In the rows, zero is written as 128.
Where one turn sends some rows of the set: a few examples, then the rows asked
j_428: 130  133  127  143  169  143  113  145  95  139  145  105  145  111  132  134  142  150  123  142  121  122  141  117  159  124  150
j_801: 106  132  129  143  148  119  79  129  116  140  143  127  147  115  138  159  136  122  108  136  130  126  127  145  141  138  161
j_390: 133  131  108  134  154  139  105  140  92  140  139  118  132  127  159  135  129  127  141  130  121  128  145  140  144  147  152
j_422: 124  127  118  148  141  148  88  143  116  98  138  112  147  111  147  139  131  127  115  137  122  133  117  134  145  115  136
j_361: 132  143  113  143  138  122  87  123  124  132  150  104  132  117  126  136  120  137  130  120  123  137  114  153  147  145  152
j_913: 133  157  125  149  152  112  87  127  111  100  138  116  131  114  138  132  123  118  112  131  133  133  115  116  156  135  149
j_627: 126  124  113  132  182  153  96  126  110  107  143  120  134  118  138  132  136  123  120  133  128  124  122  135  148  137  153
j_10: 119  121  120  159  157  109  129  128  102  145  138  112  131  112  139  135  128  127  108  133  134  128  131  134  147  105  151
j_815: 129  128  112  136  128  112  89  124  110  146  133  112  141  118  130  131  121  141  113  126  162  137  146  130  137  121  141
j_337: 136  125  120  131  126  119  98  135  80  132  142  121  133  126  121  125  139  143  138  141  133  125  139  142  154  113  143
j_821: 113  151  130  142  142  116  95  128  114  134  156  125  131  141  134  135  133  103  113  132  144  139  141  126  143  116  150
j_924: 133  107  104  122  142  140  105  123  100  138  125  110  137  120  133  124  142  140  127  131  133  116  124  132  152  152  140
j_663: 131  168  117  130  170  130  97  132  98  145  137  107  145  125  150  128  128  127  116  136  121  143  124  130  148  128  138
j_724: 135  143  114  151  166  129  109  125  127  126  145  120  144  142  144  106  121  119  99  133  140  132  126  126  150  125  162
j_545: 149  134  107  145  140  114  93  128  106  139  138  123  159  109  132  122  144  110  102  135  153  125  122  112  163  137  138
j_602: 129  127  117  152  131  134  101  119  112  140  127  108  148  118  137  131  153  102  117  141  149  122  111  116  164  144  144
j_761: 140  140  102  154  148  109  96  129  112  139  142  130  155  114  124  120  140  115  97  146  155  131  118  117  149  136  140
j_93: 141  120  107  145  162  118  106  139  117  119  140  124  143  125  147  118  131  123  100  155  111  117  129  127  143  135  135
j_495: 131  110  107  153  121  117  96  139  124  117  134  123  135  118  125  115  133  124  121  133  149  136  123  131  149  117  148
j_2: 123  121  116  149  173  157  86  133  111  102  144  113  141  113  139  121  133  129  120  137  138  125  122  136  146  137  147
j_188: 138  122  124  135  129  125  97  135  82  129  139  127  127  134  127  133  130  142  127  154  130  111  135  136  154  117  150
j_760: 130  120  134  138  131  121  106  131  93  137  153  113  140  130  141  130  134  151  102  157  124  113  122  132  162  130  135
j_409: 126  142  122  121  145  128  117  130  112  130  132  121  168  133  143  125  155  118  114  134  137  126  133  137  125  142  152
j_653: 121  131  123  147  133  124  91  138  96  137  138  124  154  147  122  141  152  129  122  126  163  117  123  132  147  136  143
j_302: 139  144  139  133  153  121  106  105  104  133  142  99  139  123  139  129  137  128  119  120  127  118  114  130  142  104  141
j_830: 114  133  124  141  148  142  107  123  94  151  152  120  145  126  132  142  127  146  127  124  152  154  127  129  145  133  153
j_966: 125  149  125  152  136  138  130  148  95  138  148  108  159  114  127  123  130  121  120  137  138  139  120  141  147  140  152

j_801 -> j_302
j_361 -> j_10
Now find these:
j_830 -> j_821
j_602 -> j_422
j_2 -> j_188
j_815 -> j_724
j_93 -> j_924
j_337 -> j_761
j_913 -> j_428

Where one turn sends some rows of the set: a few examples, then the rows asked
j_444: 124  122  161  153  118  125  139  133  137  103  117  123  131  130  125  132  127  139  128  132  122  109  114  121  118  122  133  133  129  129  141  107  127  156  128  100  105  97  94  134  144  124  111  116  115  131  153  142  138  129  112
j_228: 114  134  148  154  99  117  132  135  130  153  118  132  101  151  142  143  122  130  109  140  142  118  129  123  130  145  136  123  140  110  143  99  118  158  132  130  122  138  114  137  145  143  128  123  107  117  132  109  137  133  114
j_655: 115  108  149  157  130  124  145  135  121  157  122  104  104  110  144  130  114  125  104  143  125  121  120  116  129  121  132  118  125  102  137  108  117  143  128  120  134  120  119  125  116  133  113  130  97  152  121  136  157  124  118
j_446: 125  114  120  152  118  128  117  120  131  143  121  105  109  107  134  111  129  119  95  139  123  120  135  125  134  123  114  112  140  108  134  109  143  132  124  111  120  134  108  117  128  139  132  113  106  149  119  135  168  119  117
j_649: 119  130  157  153  114  120  143  130  139  116  118  124  131  124  132  131  120  134  129  144  128  110  116  108  121  131  130  133  135  127  151  114  134  151  135  102  107  100  105  128  151  122  100  118  120  122  162  146  129  123  109
j_327: 124  128  123  163  134  124  122  126  138  151  119  103  106  107  132  114  125  128  106  151  111  117  146  132  150  131  134  134  121  113  138  113  130  144  131  106  121  118  121  109  129  151  120  123  114  154  125  137  150  116  111
j_757: 123  122  150  162  102  127  130  135  131  126  120  129  134  117  116  120  114  117  123  128  130  96  127  132  122  157  122  134  137  131  142  118  125  135  132  114  137  109  112  136  126  140  152  139  111  116  155  106  148  127  113
j_478: 136  119  149  157  105  139  155  121  122  120  94  129  132  116  122  136  121  142  128  138  118  115  125  153  118  114  122  141  130  114  130  115  125  134  130  112  105  110  103  124  158  119  132  133  126  136  151  134  138  132  116
j_219: 104  129  134  151  108  117  128  137  135  116  126  129  134  147  113  130  115  122  131  123  119  115  130  118  122  134  126  129  129  130  141  96  120  127  140  123  110  104  92  143  139  137  129  120  106  132  145  130  135  151  111
j_521: 116  99  130  143  113  141  136  126  134  163  120  102  105  112  140  132  124  117  100  136  131  133  147  116  142  125  121  115  124  130  131  107  134  136  127  119  123  117  112  134  125  136  111  111  97  148  129  143  156  124  115
j_155: 105  130  130  152  106  121  135  138  137  117  132  130  130  136  111  129  120  128  137  120  126  112  124  118  124  132  124  135  136  137  147  101  132  120  149  131  119  115  109  138  153  135  127  108  110  118  138  131  135  148  119
j_579: 127  138  128  148  134  128  136  138  141  132  140  108  122  130  135  118  124  127  109  133  141  136  128  130  144  108  132  106  123  118  131  130  112  139  121  120  127  111  134  110  148  145  126  123  125  130  124  137  143  123  117
j_704: 137  126  129  156  122  116  134  127  136  142  129  95  124  131  129  104  124  123  114  146  147  126  134  134  125  98  126  111  148  123  131  135  139  140  128  100  122  128  135  126  145  133  114  122  107  156  137  141  141  130  126
j_258: 109  121  151  173  109  140  121  123  121  136  93  117  126  130  114  133  115  127  131  145  108  108  144  149  117  136  118  144  134  130  116  114  137  134  125  108  133  121  113  121  141  116  130  128  118  126  167  127  139  133  115
j_696: 137  121  156  150  108  134  155  126  125  126  102  134  130  121  136  136  120  142  127  151  125  115  126  144  113  120  117  139  138  106  141  115  138  118  132  114  108  117  105  132  164  115  134  135  128  137  147  128  128  128  116
j_831: 111  111  145  162  115  124  134  132  128  155  143  105  129  129  142  121  113  115  109  146  143  140  140  138  144  116  127  108  137  115  117  120  130  149  125  114  148  126  122  135  147  139  127  144  119  145  125  125  146  137  107
j_945: 120  114  128  161  97  109  125  129  119  136  104  122  122  133  127  132  117  149  122  150  127  105  129  135  120  128  132  122  149  120  116  110  130  141  132  108  113  148  139  118  146  138  124  123  133  130  132  113  142  103  126
j_745: 127  129  148  149  110  123  140  145  125  139  114  120  114  128  119  144  121  142  120  159  129  109  141  143  132  129  144  121  130  120  140  113  122  144  123  116  97  109  132  128  152  151  118  120  124  132  138  115  129  94  141
j_87: 108  121  137  146  95  121  128  133  138  152  103  124  130  137  137  142  126  122  101  139  149  113  141  137  138  143  133  124  131  130  135  102  145  143  142  103  112  145  133  135  130  140  135  111  117  121  159  111  139  114  113
j_914: 119  118  147  153  145  124  137  148  126  133  138  98  115  125  117  126  123  113  98  137  158  124  139  138  130  119  141  109  138  118  137  120  135  135  131  114  141  122  125  125  132  159  125  120  110  142  139  130  141  140  103
j_301: 109  133  145  138  104  114  147  145  106  131  117  112  102  137  136  128  105  132  118  147  133  123  117  134  116  119  140  110  136  122  154  98  140  153  121  123  114  126  110  142  147  159  122  108  120  124  151  118  135  113  120
j_792: 114  119  158  162  109  140  127  132  121  134  104  120  117  132  130  130  115  136  134  149  109  105  145  142  122  138  121  139  136  148  116  118  144  127  128  113  137  118  112  125  147  125  131  129  130  128  163  118  136  132  105
j_157: 119  119  135  164  108  124  124  130  130  129  114  129  138  131  111  126  109  116  119  128  126  109  132  132  116  162  113  133  127  125  140  110  120  132  118  110  131  114  103  133  127  134  151  132  111  115  160  118  145  135  109
j_615: 141  107  133  163  141  131  141  130  120  149  132  107  125  136  142  139  132  119  100  149  148  131  139  129  147  123  118  107  133  117  119  129  142  134  130  106  118  121  132  122  146  129  134  123  115  138  147  132  157  127  118
j_689: 110  116  130  152  142  122  144  140  119  144  118  100  114  107  139  122  116  129  107  143  116  129  126  143  138  114  133  131  107  115  145  103  135  126  128  113  134  131  124  127  128  146  125  112  112  152  124  141  147  122  116

j_655 -> j_327
j_696 -> j_757
Now find these:
j_579 -> j_615
j_745 -> j_87
j_219 -> j_478

